Each path below is one point turned by a fixed rotation once a step. After each direction that follows a path, write how fast that rotation turns it, in degrees a step (0 if it stays still).
Each turn is a multiple of 5 degrees from 10 to 175, or 0.
Each row of a path follows its step; steps can be skipped.
path 1
step 1: [ 0.59 -2.95  3.06  2.43  0.11 -0.18 -0.22  0.64 -1.37  2.79  1.62 -1.34
  0.72 -0.11  0.88 -0.66 -2.00 -0.10  0.76 -1.77  0.16 -1.96  3.27  2.03
  1.55  0.29  0.86  1.35  1.19 -0.20  0.97 -2.19  0.50 -0.78 -0.33  1.42
 -2.29]
step 2: [-0.57 -1.69  3.49 -0.04 -1.57 -0.49  0.55 -0.66  1.93  0.35  2.00  0.13
  1.56 -0.11 -0.74 -5.14 -0.15  0.01  2.07 -0.76  0.89  0.26 -1.47  0.56
  0.91 -1.00  1.01  1.46 -1.30  1.66  2.15 -2.24 -0.37 -0.41  0.22  1.82
 -0.62]
step 3: [ 1.28 -0.20  2.47 -2.02 -3.30  0.45  1.44 -1.15  0.30 -0.80  2.46  3.58
 -0.54  0.59  0.58 -2.63  0.11  2.64  1.57  0.66 -0.64 -2.04  1.74  2.59
 -0.27 -0.69  0.25 -0.50  1.01  1.38 -0.78 -1.21 -0.28 -0.62 -0.08 -1.72
  0.06]
step 5: [ 0.60  0.78 -1.38  1.11  0.21  2.14  4.45 -1.59  2.42 -2.60 -1.06  0.91
  0.90  2.53  0.71 -0.27 -2.27  0.71  0.60 -1.32  2.15  0.49  0.00  0.29
  0.14  0.01 -0.05  1.62 -0.74  2.20 -1.00 -0.76 -2.63 -1.14  1.31 -0.98
  0.48]
step 6: [ 2.24 -0.07  1.26  1.52 -0.65  0.20  2.01 -0.04 -3.01 -0.44 -1.96  0.07
  1.21  1.61  0.91  1.31 -2.51 -0.12 -1.16 -0.59  0.85  0.94  1.76  1.92
 -1.03  0.87 -2.41  1.50  0.88  1.08  2.46 -0.64 -2.28 -0.39 -0.23 -3.78
  0.01]
step 9: [ 2.23 -1.10  0.34  1.67 -1.25  0.95  1.55  0.71 -2.79  2.84  1.25 -0.47
 -0.48 -0.10  0.24 -1.84  1.72  0.53 -4.91 -1.43  0.30 -0.20 -1.69  0.72
 -0.17  0.87  0.76 -0.35  1.44 -0.56 -2.45  0.84  0.07  0.35 -2.19 -0.77
  1.58]
step 10: [-0.48 -0.88 -1.03  1.81  0.66 -0.45  1.02  2.07  1.04  0.69  1.83 -1.99
 -2.34  1.17  1.30 -3.02 -1.71 -1.13 -1.46 -2.08  1.57 -0.56 -1.32 -1.85
  2.28  0.17  3.30  0.34  1.12  0.91 -2.46  1.40 -0.90 -1.24  0.07 -1.45
 -0.45]
step 11: [ 1.53 -2.99 -0.56  4.19 -1.85 -0.71 -0.19 -0.23  0.58 -0.72  1.31 -0.34
 -0.74  0.54 -0.27 -2.50 -0.84 -1.94  0.89  0.01  0.43 -0.05  0.08 -0.40
 -1.90 -0.69  1.14  1.02  3.56 -2.49  0.78  0.17 -0.82 -1.86  0.04 -2.69
 -1.09]
step 12: [-1.03 -1.29  2.06  1.29 -1.87  1.53 -0.45  2.09 -1.83  2.53  1.57  0.00
  2.06 -0.47 -2.23 -1.65 -2.14 -0.50  2.00 -1.03 -0.15  0.07  0.53  2.12
 -0.25 -1.41  1.59  1.62 -0.45 -2.58 -1.24  1.83 -0.18 -2.39  0.86 -0.92
 -1.69]
step 13: [ 0.72  0.23  2.55 -0.04  0.95  3.44  0.28  2.35  3.77  0.23  2.25 -0.18
  0.34  0.83 -2.37 -3.33 -1.50  0.02  2.26  0.45 -0.52  0.13  1.96  1.26
  1.23  0.67  0.43  1.86  1.45 -0.69  1.06 -0.43  1.16 -0.09 -0.02  0.67
  0.10]
step 14: [ 1.76  2.45  2.43  1.84 -3.62  3.36  2.67 -0.94 -0.03  0.58  0.98  1.10
  1.24 -0.93  0.19 -2.70  1.47  0.41  0.01  0.33 -1.25  0.41  0.89  1.12
 -0.15  0.28 -0.64  0.19  2.45  0.86  0.07 -1.35  0.21  0.21  1.72  1.98
 -1.29]
Speeds:
[-0.86 -0.10 -0.22  0.43  0.64  0.10  0.73  0.85  0.79 -0.03  0.35  0.79
 -0.84  0.27  0.51 -0.20 -0.27  0.10  0.91  0.55  0.41 -0.88  0.38 -0.08
 -0.73  0.63 -0.70 -0.82  0.23  0.44  0.56  0.33  0.29 -0.24 -0.54 -0.38
  0.68]
140
[ 0.52 -0.20 -0.27  0.98 -0.15  0.20  0.60  0.25 -1.11  0.11 -0.66  0.27
  0.31 -0.91 -1.10 -0.44  0.54 -0.46  0.01 -0.21  0.95 -0.46  0.00 -0.22
 -0.18 -0.83 -0.09 -0.93 -0.05  0.09  0.92  0.12  0.27  0.87 -0.09  0.57
  0.00]
145
[ 0.09 -0.91  0.26  0.38 -0.30 -0.38 -0.74  0.32  0.01 -0.30  0.17  0.67
  1.08 -0.15  0.39 -1.18 -0.61 -0.01  0.46  0.35 -0.68 -1.00  0.41 -0.47
  0.33  0.22  0.94 -0.09  0.16 -0.73 -0.30  0.19 -0.20  0.00  0.70  0.80
  0.75]
35
[ 0.85 -0.62  0.26 -0.35 -0.97  0.19 -0.13  0.74  0.40  0.36 -0.73 -0.47
 -0.31  0.16 -0.30 -0.62  0.46 -0.07  0.10 -0.48  0.34 -0.32  1.07 -1.00
 -0.84  0.35 -0.78  0.65 -0.61  0.66 -0.82  0.14 -0.43 -0.52 -0.13  0.11
 -0.30]
0
[-0.49  0.58  0.13  0.48  0.13 -1.21  0.90 -1.14 -0.41 -0.03 -0.09  0.09
 -0.18  0.28  0.13  0.14 -0.52 -0.66  0.19 -0.92  0.39  0.08  0.83 -1.13
  0.49 -0.21 -0.61  0.59  0.63 -0.74 -0.36  0.33  0.00 -0.39 -0.36  0.39
  0.40]
70
[-0.19  0.93 -0.45 -0.67 -0.71 -0.49 -0.40  1.30 -0.26  0.49 -0.40  0.46
 -0.83  0.42  0.14  0.30 -0.19 -0.55 -0.06 -0.24  0.22 -0.29  0.86  0.24
  0.85 -0.02  0.98  0.46  0.24  0.06  1.17 -0.27 -0.73  0.34  0.19 -0.07
 -0.10]
160
[-0.04  0.37  0.65 -0.03 -1.41 -0.25  0.47  0.09 -0.61  0.33  0.22  0.88
  0.30  0.10  0.44  0.59  0.47  0.11 -0.35  0.74  0.54  0.07 -0.41  0.07
 -1.23 -0.18 -0.28 -0.13 -0.15 -1.17 -0.23 -0.66 -0.48 -0.36  0.54 -0.66
  0.66]
125
path 2
step 0: [-1.40 -3.09 -1.74  3.73  2.40  1.90 -0.12  0.94 -1.49 -0.93 -0.18  0.45
  1.67 -0.26  0.96 -1.15  0.59 -2.31 -0.63  1.44  0.41  1.77  1.13 -2.17
 -2.09 -0.58  0.31  1.44  1.98  1.54 -2.39  0.68  1.36  0.17 -0.39 -0.26
  1.77]
step 3: [-2.19 -0.87 -0.63 -0.28 -0.83 -0.62 -1.50  0.62  1.19  0.37 -0.89 -1.50
  1.55  2.40 -0.07 -0.05  4.22 -0.86  1.63  0.73  3.24 -1.23 -0.75  2.68
  0.35 -1.57  2.51 -0.78  1.05 -2.61  0.00 -1.42 -0.94  0.21 -1.90  1.11
 -0.01]
step 4: [-0.77 -0.51 -4.16 -1.53 -1.97 -1.47 -1.52 -0.81  0.73 -0.98  1.03  3.25
 -1.02  0.86 -1.43 -1.12  0.54 -1.20  0.72 -0.95 -0.83  1.29 -0.32 -0.34
 -1.76  2.65 -2.71 -0.41  1.29 -2.19 -0.55 -0.51  1.50 -0.81  1.49 -1.33
  2.05]
step 5: [-2.27 -3.30 -0.55 -1.90  1.94  1.17  1.17 -1.15  0.38  1.11 -2.01 -1.95
  0.71  0.57 -0.38 -0.19 -1.51  0.90  1.04  0.99  0.90  0.86 -0.35  2.88
 -2.89 -0.64 -0.38 -0.05  0.22 -1.40 -1.09  1.49  1.60 -1.18  1.00  3.37
 -2.27]
step 6: [ 0.57 -0.29  1.37  1.69  1.15  0.24 -2.93 -1.54  0.07 -0.76  2.03 -0.29
 -2.12 -1.33  1.72  1.79  0.28 -2.87  0.14 -2.90  2.51  1.45 -0.11  0.07
 -1.96  1.47  0.67  0.33  0.08 -1.65 -0.22  2.61  1.49 -1.81  0.59 -0.85
  2.57]
step 7: [-0.62 -0.30  1.26 -0.38 -2.24 -2.97 -1.43 -2.62  1.75 -0.62  0.65 -1.57
  1.26 -0.89  1.45 -1.87 -1.72  3.33 -1.61 -2.93 -0.64  0.23  0.65  1.91
 -1.79  0.17  0.43 -1.43 -0.07 -0.60 -0.71 -0.95  0.10  1.06 -1.45  1.74
 -2.57]
step 9: [-0.81 -0.46 -0.47  1.09 -2.50 -0.40 -0.07 -2.71 -1.80  0.49 -2.04 -2.13
 -1.27  2.23  0.83 -2.28 -0.64 -2.77 -0.13 -1.49  0.01  0.08 -1.56  1.04
 -1.44 -1.11 -1.49 -0.45  0.28  0.88 -1.13 -4.42 -1.56 -1.44 -1.72  0.23
  0.50]
step 11: [ 0.43 -3.15  3.38  3.05  2.45  1.31 -2.59  0.46  0.29 -0.70 -1.99 -0.89
  0.12  0.89 -1.98 -1.28 -0.03 -1.34 -0.94 -0.04  0.38  0.40  0.87  0.85
 -0.60 -1.62  0.93  2.01  2.11 -0.45 -1.03 -0.88 -0.10 -0.31 -3.36  1.41
 -0.81]
step 12: [ 1.41  1.97  1.27 -0.09 -2.75 -0.18 -2.51  0.48 -0.30  1.55  1.89  1.90
 -0.69  2.47 -1.61 -0.07  1.59  0.77 -0.96 -1.00  1.45  0.75  0.49  0.21
 -0.38  2.58  0.03 -2.90 -0.05  0.91 -2.91  1.44  1.96  1.07 -2.39 -1.82
  0.86]
step 13: [ 0.64 -0.15 -1.53 -0.67 -0.11  0.06 -1.49  0.32 -0.14  1.35 -1.81  0.22
  2.41  2.04 -0.72 -3.43 -3.50  1.57  2.67 -0.56 -0.56 -0.52 -0.09 -0.41
  0.56 -1.46 -0.14  2.97 -0.16 -2.82 -1.87  0.28  0.83  2.44 -1.20  0.89
 -1.45]
step 14: [ 0.18 -0.75 -0.74 -0.87  0.24  0.21 -1.27 -1.37  0.78  0.02 -0.94 -1.05
 -1.55  1.19 -0.52  2.49  2.45 -1.47  3.60  0.93  3.72  1.23 -2.41 -0.18
  1.30 -1.69  0.53 -1.30 -1.08 -0.34 -3.24 -0.30  0.78  0.32  0.54 -2.54
  1.16]
Speeds:
[ 0.55 -0.42 -0.93  0.73  0.59 -0.47  0.70  0.35 -0.16 -0.85  1.03  0.72
 -0.43  0.12 -0.36  0.37 -0.76 -0.48  0.10 -0.63 -0.38 -0.52 -0.54  0.42
 -0.47 -0.25 -0.18  0.31 -0.22 -0.04 -0.18  0.47 -0.38  1.03 -0.72  0.30
  0.87]
170
[-0.48 -0.11  0.37  0.52  0.72  0.38 -0.93  0.40 -0.43  0.26  0.98 -0.26
  0.46  0.34  0.98  0.04  0.94 -1.04 -0.12  0.13 -0.11  0.15 -0.96  0.69
  0.34  0.04 -0.88 -0.31 -0.69  0.00 -0.24 -0.11 -0.63 -0.50 -0.47 -0.68
 -0.11]
130
[ 0.99  0.10 -0.18  0.53 -0.45 -0.06 -0.23  0.18 -1.33 -0.66  0.08  0.27
 -0.73 -0.82  0.43  0.18  0.59 -0.14  0.35  0.78  0.06  0.16  0.53  0.23
  0.41 -0.02 -0.40 -1.19  0.46 -0.53 -0.56  0.56  0.63  0.53  0.93 -0.22
 -0.14]
175
[ 0.15 -0.88  0.28 -0.69 -0.21  0.45  0.45  0.64  0.29  0.21 -0.20  0.95
  0.40  0.59 -0.46 -0.71 -0.25 -0.76  0.54  0.37  0.37  0.07  0.33 -0.57
  0.83  0.12  0.23 -0.92  0.72 -0.55 -0.14  0.63 -0.53  0.10 -1.21 -0.70
 -0.16]
35
[-0.71  0.17  0.27 -0.01  0.22  0.44  1.07  0.76  0.55  0.12 -0.46  0.61
 -0.23 -0.13  1.34 -0.61 -0.39  1.18 -0.68  0.27 -0.13  0.02 -0.40  0.70
 -0.04  0.15 -0.69  0.12 -0.06 -0.62 -0.28 -0.08  0.99  0.64 -0.23 -0.59
  0.12]
135
[-0.31  1.33 -1.18 -0.41 -0.61 -0.38  0.10 -0.41  0.48  0.16 -0.41 -0.14
  0.43  0.07  0.22  0.35  0.11 -0.92  0.23  0.47 -0.45  0.01 -0.37 -0.15
  1.03 -0.21  0.13 -0.07 -0.35 -0.99 -0.57 -1.07 -0.05  0.90 -0.29  0.41
  0.17]
70
